500 stands for zero in the data rows.
Here is a table of points, one per row:
[546. 412. 315. 589. 652. 367. 442. 653. 451. 541. 614. 423. 360. 517. 366. 493. 447. 511. 537.
 555. 501. 403. 454. 343. 454. 477. 499. 580. 375. 500. 510. 615.]
[565. 563. 556. 525. 396. 327. 389. 435. 433. 415. 432. 762. 607. 509. 296. 427. 519. 465. 496.
 740. 497. 575. 540. 472. 573. 759. 663. 489. 574. 614. 470. 495.]
[582. 475. 466. 528. 465. 649. 591. 397. 552. 356. 501. 506. 325. 536. 482. 336. 320. 577. 482.
 486. 373. 434. 547. 526. 436. 771. 465. 644. 543. 430. 551. 462.]
[484. 434. 412. 649. 637. 461. 457. 399. 532. 632. 387. 417. 500. 494. 531. 460. 678. 446. 407.
 376. 567. 602. 561. 565. 543. 587. 532. 446. 519. 511. 519. 543.]
[328. 435. 391. 536. 303. 478. 385. 546. 383. 428. 533. 462. 489. 297. 391. 404. 467. 453. 453.
 506. 404. 598. 552. 304. 649. 497. 615. 415. 489. 446. 323. 513.]
[489. 475. 518. 477. 474. 313. 514. 509. 487. 596. 540. 510. 485. 549. 506. 408. 497. 541. 458.
 420. 507. 419. 540. 501. 491. 640. 557. 343. 464. 451. 522. 530.]
[469. 467. 686. 440. 467. 436. 570. 565. 419. 562. 403. 478. 500. 463. 529. 544. 386. 471. 454.
 614. 478. 627. 556. 502. 451. 343. 572. 540. 515. 348. 655. 479.]
[560. 572. 457. 643. 486. 625. 601. 421. 573. 546. 535. 625. 470. 344. 525. 521. 553. 458. 585.
 441. 522. 458. 450. 503. 460. 465. 438. 547. 504. 579. 450. 589.]
[526. 488. 511. 419. 567. 367. 402. 458. 485. 485. 680. 505. 447. 427. 675. 614. 457. 558. 515.
 482. 418. 499. 528. 529. 459. 545. 446. 463. 562. 602. 427. 597.]
[522. 437. 498. 553. 541. 390. 597. 536. 393. 399. 388. 366. 559. 365. 565. 570. 431. 506. 598.
 486. 472. 380. 474. 621. 522. 545. 454. 543. 404. 406. 652. 450.]
[467. 639. 505. 614. 566. 522. 418. 473. 529. 416. 533. 455. 498. 568. 418. 641. 503. 408. 381.
 462. 462. 605. 560. 420. 475. 513. 510. 635. 386. 587. 578. 516.]
[419. 564. 440. 487. 553. 486. 473. 504. 602. 388. 503. 446. 540. 513. 403. 604. 453. 608. 400.
 642. 751. 441. 480. 544. 399. 511. 546. 515. 525. 348. 428. 521.]
[341. 522. 642. 526. 438. 507. 486. 496. 492. 486. 503. 548. 438. 511. 566. 434. 416. 591. 381.
 675. 532. 570. 502. 374. 525. 511. 723. 507. 546. 463. 543. 656.]
[490. 359. 568. 515. 424. 656. 480. 558. 561. 632. 462. 460. 457. 511. 514. 493. 566. 482. 455.
 593. 581. 383. 548. 479. 496. 503. 434. 377. 349. 675. 432. 276.]
[524. 391. 539. 609. 434. 388. 548. 457. 596. 547. 573. 459. 494. 503. 384. 536. 415. 423. 475.
 495. 516. 584. 660. 630. 458. 409. 399. 395. 348. 483. 469. 658.]
[482. 452. 436. 511. 540. 428. 551. 444. 534. 609. 452. 618. 518. 481. 360. 577. 591. 646. 508.
 521. 432. 413. 600. 478. 541. 491. 368. 604. 527. 615. 462. 503.]
[553. 538. 644. 523. 663. 475. 490. 540. 536. 440. 548. 542. 590. 463. 480. 358. 475. 524. 452.
 356. 522. 452. 477. 400. 410. 381. 414. 461. 473. 567. 405. 550.]
[495. 515. 477. 549. 481. 603. 494. 490. 545. 443. 553. 375. 449. 420. 488. 491. 598. 653. 486.
 456. 498. 582. 487. 491. 450. 511. 516. 606. 497. 594. 508. 411.]
[410. 710. 495. 327. 513. 509. 417. 571. 562. 301. 512. 615. 443. 603. 527. 423. 589. 525. 380.
 453. 569. 375. 595. 568. 501. 467. 637. 513. 268. 567. 407. 454.]
[511. 384. 607. 449. 557. 469. 624. 461. 486. 512. 449. 567. 326. 475. 490. 363. 467. 476. 336.
 455. 539. 508. 569. 431. 676. 506. 281. 602. 539. 490. 598. 526.]
[689. 359. 458. 484. 437. 487. 544. 588. 478. 385. 441. 469. 728. 369. 636. 462. 507. 521. 448.
 516. 532. 542. 552. 523. 497. 416. 354. 553. 365. 419. 636. 509.]
[583. 486. 425. 563. 657. 622. 604. 565. 698. 482. 556. 541. 547. 530. 584. 534. 424. 583. 444.
 523. 474. 454. 414. 451. 625. 349. 612. 384. 453. 498. 534. 508.]
[717. 415. 491. 588. 569. 553. 651. 151. 390. 501. 421. 423. 439. 533. 550. 363. 543. 400. 279.
 623. 448. 381. 535. 573. 306. 544. 569. 404. 396. 386. 400. 227.]
[508. 601. 557. 457. 358. 572. 499. 462. 317. 445. 571. 386. 396. 524. 573. 337. 461. 370. 645.
 408. 713. 488. 567. 454. 460. 380. 495. 518. 440. 644. 647. 487.]
[432. 641. 366. 530. 283. 324. 752. 440. 436. 489. 307. 513. 466. 588. 445. 683. 595. 601. 417.
 429. 322. 454. 352. 429. 394. 364. 501. 390. 539. 597. 683. 523.]
[465. 546. 551. 503. 508. 538. 498. 416. 639. 468. 603. 445. 445. 415. 391. 485. 612. 271. 577.
 483. 430. 467. 436. 561. 421. 568. 544. 358. 463. 460. 620. 520.]
[691. 388. 505. 431. 344. 693. 410. 687. 422. 647. 480. 574. 669. 619. 450. 566. 268. 366. 360.
 311. 591. 381. 551. 409. 510. 601. 349. 398. 777. 389. 417. 304.]
[632. 628. 420. 503. 460. 508. 332. 455. 612. 564. 371. 518. 512. 610. 434. 262. 414. 564. 522.
 521. 247. 556. 533. 606. 576. 440. 407. 460. 499. 551. 602. 522.]
[430. 474. 524. 568. 435. 560. 533. 479. 326. 547. 590. 603. 534. 516. 581. 456. 473. 451. 373.
 620. 618. 582. 345. 561. 418. 510. 437. 557. 523. 564. 349. 504.]
[575. 319. 514. 448. 446. 461. 436. 367. 434. 544. 403. 530. 474. 479. 637. 435. 443. 394. 649.
 374. 452. 457. 272. 580. 552. 397. 550. 651. 488. 527. 513. 611.]
[478. 574. 520. 635. 522. 489. 533. 429. 507. 553. 497. 509. 306. 539. 467. 503. 375. 494. 494.
 375. 484. 486. 426. 547. 468. 511. 545. 658. 554. 536. 501. 559.]
[567. 575. 427. 548. 547. 542. 493. 547. 480. 420. 521. 529. 529. 471. 485. 531. 569. 647. 587.
 410. 472. 554. 547. 460. 398. 472. 467. 440. 651. 424. 600. 566.]
[539. 391. 563. 500. 469. 463. 372. 457. 481. 421. 474. 662. 342. 441. 482. 656. 480. 485. 485.
 390. 571. 411. 471. 499. 593. 406. 498. 453. 506. 446. 560. 511.]
[491. 457. 500. 493. 400. 403. 521. 651. 673. 475. 323. 419. 545. 517. 549. 382. 477. 420. 406.
 389. 639. 611. 505. 491. 456. 570. 484. 634. 594. 586. 380. 542.]
[563. 487. 494. 614. 518. 621. 452. 610. 361. 575. 512. 593. 596. 598. 495. 440. 458. 464. 567.
 492. 433. 584. 472. 540. 714. 594. 669. 494. 515. 668. 515. 538.]
[620. 611. 588. 474. 545. 378. 638. 474. 629. 557. 599. 435. 472. 689. 424. 452. 545. 646. 430.
 465. 639. 478. 584. 469. 558. 299. 583. 358. 617. 413. 506. 521.]
[471. 487. 451. 358. 392. 455. 443. 562. 409. 356. 497. 515. 540. 372. 427. 535. 706. 604. 416.
 529. 439. 493. 431. 339. 529. 495. 528. 535. 465. 464. 454. 629.]
[332. 630. 600. 500. 465. 504. 537. 542. 461. 646. 615. 593. 488. 424. 474. 469. 467. 418. 536.
 450. 467. 497. 424. 510. 482. 588. 445. 516. 339. 388. 499. 501.]
[285. 563. 448. 460. 610. 549. 527. 516. 321. 396. 776. 492. 447. 866. 506. 520. 421. 350. 408.
 508. 354. 783. 546. 415. 451. 488. 543. 540. 450. 508. 623. 334.]
[447. 540. 501. 651. 394. 514. 461. 644. 495. 545. 451. 445. 526. 518. 469. 612. 705. 465. 547.
 540. 522. 444. 515. 529. 398. 448. 551. 575. 537. 424. 503. 532.]
[572. 510. 626. 493. 559. 500. 373. 451. 492. 403. 485. 513. 528. 356. 433. 480. 504. 511. 533.
 557. 565. 534. 405. 520. 533. 424. 376. 640. 520. 572. 591. 427.]
[433. 539. 476. 411. 542. 512. 516. 591. 417. 540. 437. 562. 389. 453. 618. 416. 447. 450. 740.
 613. 568. 391. 681. 418. 310. 504. 476. 371. 478. 608. 485. 574.]
[380. 577. 475. 608. 428. 422. 528. 520. 601. 501. 594. 475. 492. 500. 557. 382. 564. 430. 437.
 461. 564. 524. 373. 651. 693. 380. 458. 660. 632. 543. 411. 362.]
[552. 575. 427. 293. 462. 570. 552. 565. 639. 673. 505. 543. 545. 396. 546. 559. 525. 511. 551.
 530. 515. 742. 387. 482. 461. 575. 360. 454. 504. 582. 505. 362.]
[573. 569. 130. 491. 676. 580. 589. 457. 442. 555. 518. 607. 568. 509. 415. 500. 456. 313. 703.
 599. 670. 499. 444. 514. 588. 402. 515. 624. 471. 303. 473. 553.]
[591. 575. 592. 331. 521. 597. 569. 499. 605. 516. 392. 417. 651. 541. 439. 511. 513. 415. 523.
 465. 447. 358. 463. 416. 425. 351. 561. 538. 360. 552. 403. 654.]
[680. 527. 507. 455. 407. 458. 428. 627. 572. 595. 330. 613. 371. 482. 675. 725. 456. 316. 382.
 473. 539. 513. 489. 383. 354. 563. 517. 498. 415. 324. 618. 490.]
[458. 467. 561. 617. 593. 498. 365. 473. 533. 514. 539. 505. 513. 530. 556. 521. 465. 520. 613.
 566. 457. 361. 433. 418. 408. 393. 460. 491. 592. 552. 492. 558.]
[498. 511. 536. 483. 509. 395. 492. 533. 526. 457. 539. 448. 549. 462. 467. 383. 415. 590. 554.
 493. 620. 482. 459. 563. 567. 478. 432. 372. 445. 482. 557. 579.]
[433. 361. 586. 447. 538. 455. 604. 513. 635. 561. 611. 518. 572. 647. 716. 541. 619. 525. 494.
 610. 420. 516. 436. 441. 606. 638. 471. 569. 484. 448. 620. 502.]
[565. 472. 520. 422. 385. 578. 609. 293. 310. 423. 583. 404. 613. 562. 546. 681. 579. 531. 514.
 643. 611. 420. 486. 526. 545. 538. 373. 454. 582. 521. 452. 542.]
[570. 442. 531. 520. 378. 569. 503. 478. 670. 434. 523. 475. 379. 527. 365. 571. 520. 484. 595.
 413. 487. 419. 508. 458. 571. 468. 443. 566. 457. 480. 518. 549.]
[489. 677. 662. 604. 706. 535. 567. 512. 500. 311. 287. 389. 544. 561. 520. 640. 575. 362. 580.
 455. 492. 427. 552. 362. 643. 687. 480. 267. 630. 533. 442. 499.]
[529. 454. 557. 494. 515. 603. 341. 420. 475. 555. 459. 387. 516. 575. 464. 550. 592. 792. 596.
 410. 595. 739. 458. 603. 461. 637. 588. 402. 420. 416. 453. 473.]
[537. 414. 536. 274. 667. 468. 476. 579. 407. 546. 507. 428. 365. 578. 382. 636. 489. 420. 453.
 534. 496. 581. 569. 551. 463. 465. 500. 525. 630. 595. 586. 524.]
[398. 373. 309. 489. 646. 447. 513. 645. 570. 524. 560. 447. 629. 380. 403. 463. 510. 574. 524.
 493. 510. 371. 497. 526. 442. 459. 679. 644. 483. 473. 590. 278.]
[454. 509. 597. 361. 578. 543. 542. 518. 514. 497. 662. 481. 439. 313. 400. 471. 469. 407. 492.
 407. 469. 503. 402. 567. 517. 601. 607. 431. 651. 565. 349. 539.]
[306. 401. 272. 526. 610. 541. 355. 243. 547. 545. 376. 441. 560. 335. 517. 538. 448. 508. 409.
 464. 368. 537. 514. 587. 507. 433. 605. 339. 606. 598. 519. 491.]
There is one direction along which these points spread out most. Take the direction at right angles to it along which they spread out most. Go by this last direction. How far along it is each point below, from 0 to 99? 50 is the average, and the first point above lies past it. One standard deviation of the points above along it is 16.
[399. 454. 431. 536. 376. 516. 419. 701. 386. 342. 418. 539. 373. 552. 602. 493. 632. 557. 620.
 428. 353. 577. 396. 583. 453. 473. 362. 361. 468. 305. 264. 547.] ~ 52
[593. 419. 485. 484. 534. 402. 458. 566. 580. 589. 603. 632. 537. 503. 574. 470. 622. 379. 605.
 593. 495. 500. 472. 476. 431. 544. 518. 584. 669. 530. 596. 526.] ~ 50
[473. 610. 455. 414. 496. 462. 551. 587. 492. 463. 490. 592. 457. 431. 600. 566. 523. 422. 415.
 572. 457. 411. 725. 809. 557. 445. 427. 520. 561. 445. 491. 442.] ~ 47
[604. 693. 478. 470. 435. 512. 439. 472. 457. 724. 688. 364. 526. 500. 525. 541. 623. 689. 515.
 284. 470. 579. 618. 452. 611. 550. 690. 543. 508. 499. 516. 395.] ~ 47
[497. 480. 572. 573. 484. 393. 598. 480. 494. 392. 463. 581. 708. 493. 480. 587. 320. 506. 607.
 393. 634. 488. 435. 523. 515. 597. 501. 487. 400. 640. 481. 452.] ~ 50
[297. 511. 618. 439. 605. 567. 459. 369. 503. 489. 408. 565. 619. 451. 478. 432. 474. 581. 580.
 443. 428. 533. 478. 429. 510. 477. 416. 597. 501. 296. 502. 490.] ~ 56
[595. 442. 369. 555. 531. 419. 369. 388. 456. 475. 470. 369. 515. 576. 652. 479. 506. 557. 695.
 714. 514. 535. 460. 275. 641. 554. 493. 500. 505. 406. 336. 380.] ~ 48
[478. 398. 550. 662. 435. 611. 535. 564. 587. 504. 530. 553. 468. 403. 445. 632. 427. 599. 507.
 589. 400. 585. 577. 452. 469. 567. 515. 466. 488. 539. 575. 524.] ~ 49
[409. 438. 463. 361. 513. 557. 670. 575. 631. 473. 424. 547. 398. 552. 467. 502. 401. 621. 614.
 491. 575. 578. 571. 652. 533. 389. 514. 461. 492. 542. 462. 318.] ~ 51
[518. 582. 426. 453. 498. 558. 350. 614. 453. 484. 481. 320. 389. 526. 552. 435. 453. 563. 310.
 593. 502. 482. 282. 633. 491. 590. 489. 308. 448. 564. 542. 558.] ~ 43
[420. 460. 509. 598. 381. 536. 528. 330. 503. 492. 516. 575. 656. 572. 522. 316. 583. 450. 492.
 548. 414. 458. 601. 521. 324. 402. 451. 420. 487. 438. 462. 525.] ~ 48
[598. 523. 704. 523. 605. 498. 630. 493. 366. 613. 514. 525. 424. 473. 404. 437. 575. 481. 416.
 609. 414. 553. 466. 539. 529. 451. 545. 517. 451. 416. 416. 388.] ~ 36
[418. 547. 531. 443. 392. 382. 473. 468. 508. 578. 517. 313. 539. 533. 558. 574. 385. 594. 493.
 578. 435. 477. 589. 562. 522. 605. 420. 667. 528. 536. 256. 559.] ~ 45
[403. 491. 439. 394. 481. 621. 431. 524. 411. 480. 462. 531. 672. 560. 567. 588. 561. 509. 609.
 403. 529. 317. 613. 482. 543. 487. 561. 627. 557. 527. 587. 650.] ~ 61
